In the rows, 128 means zero.
The rows of M fall into 4 groups, and each row is roughly a mix of its group's hidden directions.
M (168 x 13):
[[167  92 144 133 121  76 139 132 135  76 134 151 138]
 [107  98 160 116 161 114 173  86 129 111 152  99 123]
 [115 122 103 130 127  90 124 128 191 130 135 167 167]
 [ 84 135 163 100 170 142 119 117 103 100 135 140  89]
 [149 108 133 175  78 105 169 121 121 163 127 121 117]
 [165  94 158 132 146  89 124 132 117  70 147 124 114]
 [101 158 112 150 126 143 149 158 136 149  76 162  97]
 [104 127 186 122 151 145 126 108 127  94 126 136  74]
 [167 101 146 157 130 130  86 139 136  80 150 132  95]
 [121 113  96 153 141 139 117  81 154  82 102 105 100]
 [ 53 106 126 113 137 131 145 101 113 128 151 134  94]
 [196 164 121 161 123 123 110 156 132 131  98 134 139]
 [135  75 124 150 124 120 146  91 174 121 163 145 152]
 [119 135 163  89 172 128  89 135 120  85 141 118 157]
 [133 172 114 157  89 132 146 134 183 156 128 104 137]
 [124 123 127  81 175 122  65 148 127 107 127 133 125]
 [127  83 123 127 121  67 132 139 163 108  96 141 152]
 [169  99 135 120 105 108  90 121 126 114 176  90 149]
 [ 99 142 101 122 100 110 124 151 200 149 135 119 137]
 [122 114 136 184 143 114 149 105 117 170  78 119 123]
 [ 80 128 166 101 125 167 138  98  99 116 148 106 106]
 [109 125 126  86 169 127  70 158 128  99 143 141 127]
 [121 159 107 126  85 113 149 118 192 150 152 116 133]
 [142  63 120 146 100  94 144 106 150  95 131 109 128]
 [116 178 125  95 136 122 108 152 105 153  82 127  93]
 [117 143  95  61 146 154 128 148 108 121 153 159 132]
 [ 66 103 131 103 135 125 142  88 135  99 155 148 107]
 [128 136 109 138  94 107 155 124 198 156 145 110 142]
 [126 105 115 160 142 133 130  85 147  96 104 107  71]
 [182 132 138 150 149 142 111 175 131 141  91 114 159]
 [131 122 116  63 129 158 120 136 132 100 178 153 122]
 [179 128 102 143 144 160 108 176 139 128  87 137 130]
 [142  81 133 112 146 154 112 125  60 116 121 149 138]
 [109 143 105  81 139 163 115 134 130 118 187 160 124]
 [135 157 141  87 122 147 136 177 110 160 142 154 166]
 [ 85 163 105 128 136 179 120 123 137 164 117  90 124]
 [122 205 117 124 125 144 110 158 121 149 102 136 107]
 [131 154 107  83 121 189 109 134 104 112 160 122 143]
 [196 131 131 148 143 105 120 169 145 151 105 117 144]
 [150 102 150 102 132 115 103 115 114 114 174  98 180]
 [168 133 102 152  76 115 117 142 152 145 119 126 176]
 [134 155 116 155 147 150 126  99 145 184 155  99  96]
 [ 97 140 106 103 172 132  84 159 139  85 127 135 143]
 [180 128  99 159  92 120 137 137 138 152 119 112 176]
 [ 95 135 111  94 142 130 166  90 122 158 106  92 160]
 [155  81 145 123 123  95 137 146 115  75 148 140  96]
 [111 159 122  78 121 176  73 136 131 124 136 133 119]
 [121 136 110  94 189 129  92 149 129  92 136 154 113]
 [185 103 144 117 117 132 106 125 122 130 178  93 154]
 [136 159 123 153  90 122 130 146 181 168 130 115 164]
 [ 74  97 137 107 123 157 122 113 101 130 142 150  79]
 [113 129 112  54 134 113 124 116 110 131 169 112 102]
 [146 105 119 174 134 142 113  94 144  88 111 102  84]
 [137 153 140 103 115 134 120 187 113 154 145 158 173]
 [157  68 151 140 112 144 140 120 133  78 158 124 129]
 [ 91 105 122 124 161 118 131  80 136  90  97 103 100]
 [147 149 143 146 144 146 156  81 152 155 169  91 117]
 [ 66 140 103  91 140 110 153 109 135 133  91 130 107]
 [113 102 144  96 125 117 121 151 121  60 101 113 158]
 [174 136 106 163  91 116 129 146 150 149 111 108 172]
 [133 150 152 162 127 126 119  95 143 187 137  83 137]
 [188 141  93 161 118 109 122 162 134 160 106 137 137]
 [ 85 134 158  93 177 146 115 132 123 106 132 138  86]
 [126 124 149  91 132 129 136 128 121  60 101 134 173]
 [107  96 145  61 131 113 137 157 119  95 115 150 143]
 [ 96 168 103 128 112 181 136 107 148 166 125 111 149]
 [115 160 126 167 142 140 134 103 146 186 116 104  93]
 [ 95 157 119 160 116 134 144 137 124 120  77 162  84]
 [ 86 161 115 151 123 129 122 156 130 108  83 177 115]
 [131 119 123 157  65 130 180 108 142 131 102 116 147]
 [170 101 158 135 149  80 150 119 132  82 140 140 112]
 [113  98 134  90 120 102 102 163 114  99  82 125 159]
 [102 142 161  91 178 154 113 140 132 107 126 134  83]
 [ 92 140 156  88 174 157 121 132 120 111 134 130  82]
 [ 83 133 133  72 122 149 138 100 122 112 162 118  93]
 [143 178 116 115 125 186 138 118  89 143 151 108 115]
 [ 96 157 133 169 126 135 145 149 115 130  76 165 101]
 [ 87 148 139  99 140 130 101 116 129  95 138 171  80]
 [122  62 147 125 130  80 116 115 155 123  95 126 140]
 [ 93 172 121  89 133 159  77 126 123 148 147 117 132]
 [162 104 160 168 133 123  79 154 125  91 148 133 133]
 [102 168 122 125 135 179 117 112 119 175 121  91 146]
 [168 124  88 165  86 111 140 133 138 144 116 109 169]
 [116 137 107  91 182 154  87 142 118  93 122 115 110]
 [ 92 142 133 105 171 150 106 151 117  83 140 101 159]
 [131 117 132 187 118 106 100 138 138  95 123 153  79]
 [169 123 146 115 125 131 105 187 132 157 166 141 153]
 [ 92 177 110  86 128 147  83 131 115 148 139 117 109]
 [ 78 137 167  98 165 127 119 116 113 105 140 135  86]
 [ 93 140 121  93 154 145 172  99 115 152  94 103 149]
 [136 154 122 140 111 111 158 129 203 150 139 103 132]
 [144 112 179 180 127  88 140 117 138 135 105 100 113]
 [122  96 140  80 127 107 116 154 117  76  93 140 149]
 [141 154 121 151 153 147 129  93 150 172 168 107  93]
 [153 170 122  99 119 128 150 117 101 151 114 102  71]
 [154 140 142  99 127 140 116 187 130 145 164 166 152]
 [ 82 153 122 111 113 160 121 134 128 196 127 121 146]
 [158  96 144 102 125 105 107 113 124 128 184  95 161]
 [187 136 108 157  92 119 141 145 125 157 114  91 146]
 [175 154  92 161  94 117 139 139 139 153 119 109 164]
 [ 97  72 131 139 152 106 114 128 150 128 115 159 176]
 [111 143 136 103 196 122 100 151 114  90 127 130 150]
 [144 101 118 113 144 127 119  80 138 123 158  82 176]
 [167  80 130 112 137  79 116 144 126  83 140 144 126]
 [ 82 135 174 104 167 142 127 114 130 104 138 135  85]
 [113 140 118 100 193 112  78 141 146 111 110 137 131]
 [102 121 114 164 153 134 156  68 140 113  98 119 100]
 [102 143 146 103 183 130  82 144 130  90 143 113 141]
 [189 123 165 159 144 133 117 160 141 126  91 112 136]
 [187 136 137 135 141 150 103 176 159 133  97 128 140]
 [140 111 126 117 152 148  96 129  73 104 116 182 116]
 [ 99 136  83  80 140 156 118 106 138 149 161 159 126]
 [135 108 137 155  70 119 164 120 122 184 125 119 117]
 [102 125  89 100 122 180  97 137 135 110 145 169 109]
 [127  52 133 135 127 104 134  96 159 113 143 130 150]
 [124 131 149 101 187 124  89 152 105  93 151 141 113]
 [120  99 171 176 144  86 141 102 130 153 116 108 113]
 [169 122 139 169 141 103 122 172 145 142  90  97 142]
 [148 125  97 170  81 132 174 107 148 152 132 138 109]
 [167 116 106 170  87 127 129 137 128 150 112 119 181]
 [142 170 140 115 110 176 115 117 106 127 164  90  98]
 [132 137 138  97 102 104 104 191 116 159 147 141 155]
 [116 163 117 144 107 148 139 170 124 140  81 161  91]
 [ 76 141 148 102 178 144 124 114 113 106 139 150  95]
 [143 126 130 146 104  96  87 155 141 109 177 171 136]
 [ 99 112 109 128 155 127 138  64 145  91 109 108 105]
 [144 150 129 169 116 147 125 106 127 184 168 127  93]
 [128 112  94 124 136 137 142  59 151 108 126  93 103]
 [105 168  95 121 121 178  96 149  96 132 103 133 111]
 [134  93 156 132 167 153 102 140  79  99  97 136 137]
 [124 175 119  61 122 148 100 151 113 117 145 117 120]
 [166  98 143 140 133  71 137 134 133  82 132 160 129]
 [128 125 148  96 175 108  71 151 116 102 146 139 142]
 [152 183 142 123 126 162 143 130 102 136 155 114  78]
 [ 91  87 120 123 145  82 107 116 159 143 109 144 166]
 [ 93 156 116 159 137 143 141 132 135 105  86 176  94]
 [133 104 132  76 136 119 128 145 126  65 132 160 151]
 [130 151 128 163 134 145 145 120 116 193 176 123 114]
 [120 151 132 141  79 100 113 147 190 156 133 124 141]
 [138 136 159  92 143 142 111 191 110 140 136 143 168]
 [154 128 145 114 114 114 105 173 121 154 170 139 179]
 [160 141 166 122 112 133 130 166 102 149 174 159 156]
 [149 106 144 133 116 100 198 105 132 162 107 119 120]
 [105  99 119 163 151 132 121 142 140 133  97 173 180]
 [ 82 151 119 156 142 122 146 147 140 138  86 177 105]
 [126  79 137 146 133  85 129 145 159 101 121 149 175]
 [ 91 111 108 117 157 126 122  99 141 102  77  88 108]
 [117 155 114 104 119 104 117 132 103 151  76 102  78]
 [173 130 110 153  88 114 134 142 154 154 119 102 175]
 [ 99 182 128 130 134 169  85 139 102 153 109 118 116]
 [135 194 141 129 129 161 129 143 111 137 161 127  83]
 [158  98 139 160 127  94 176 105 136 144  91 130 100]
 [145  74 126 139 103 133 137 122 143  72 169 123 140]
 [145  87 143 104 126  88 116 111 124 146 168  80 146]
 [141 133 120  81 122 156 132 155  91  86 161 131  96]
 [143 191 132 114 115 154 131 123 100 140 155  88  99]
 [137 141  88 147  99 138 150 148 187 170 129 118 136]
 [161  84 150 130 139  76 151 141 118  88 139 141 107]
 [177 145 126 155 135 105 131 161 177 143 107 107 154]
 [156  73 114 121 102 123 139 116 171  88 141 145 147]
 [117 155 143 111 116 123 121 181 102 156 125 151 183]
 [160 102 120 137 139  90 119 140 138  58 144 151 132]
 [116 132  96  97 174 154  82 143 134  95 144 107 116]
 [124  90 148 131 183 142 123 130  68 113 112 137 134]
 [126 155 117 147  98 115 138 137 206 147 133 115 144]
 [109 172  97 132 134 168 116 112 137 187 134 120 148]
 [122 139 147  96 170 143  78 147 103 100 150 152 107]
 [150  85 144 159 104 158 128 118 134  82 160 107 154]]

One row of each group comes first, with its name. Which group is each row after those in?
[152 105 142 168 102 136 127 120 166  93 159 118 172] => (7)
[124 119 131 165  83 108 173 115 142 177 102 118 124] => (17)
[ 78 135 116  82 117 131 134 115 103 127 154 112  77] => (16)
[169  90 154 108 145 131 105 122 120 121 163  80 154] => (105)

[142 156 154 108 117 142 149 161 100 159 159 166 164] => (105)
[167 107  96 165  91 102 139 138 141 155 118 118 169] => (16)
[117 155 118 127 119 190 112 102 104 140 167 106 100] => (7)
[117  85 125 142 175 122 112 137  83 108 105 144 165] => (16)
[132  90 131 183 122  93 148  96 149 141 107 109 155] => (7)
[132 116 163 187 150 111 158 105 113 164 107 113 122] => (7)
[108 116 106 154 134 119 160  60 139 129 111 103  98] => (105)
[174 121 103 169  96 113 145 133 143 153 117 112 174] => (16)
[175 105 141 156 118 131 109 179 145 161  95 117 132] => (16)
[ 92 168 127 113 155 169 141 116 122 157 102  92 154] => (17)
[122  92 119 163 144 106 101  99 152  92 111 100  90] => (105)
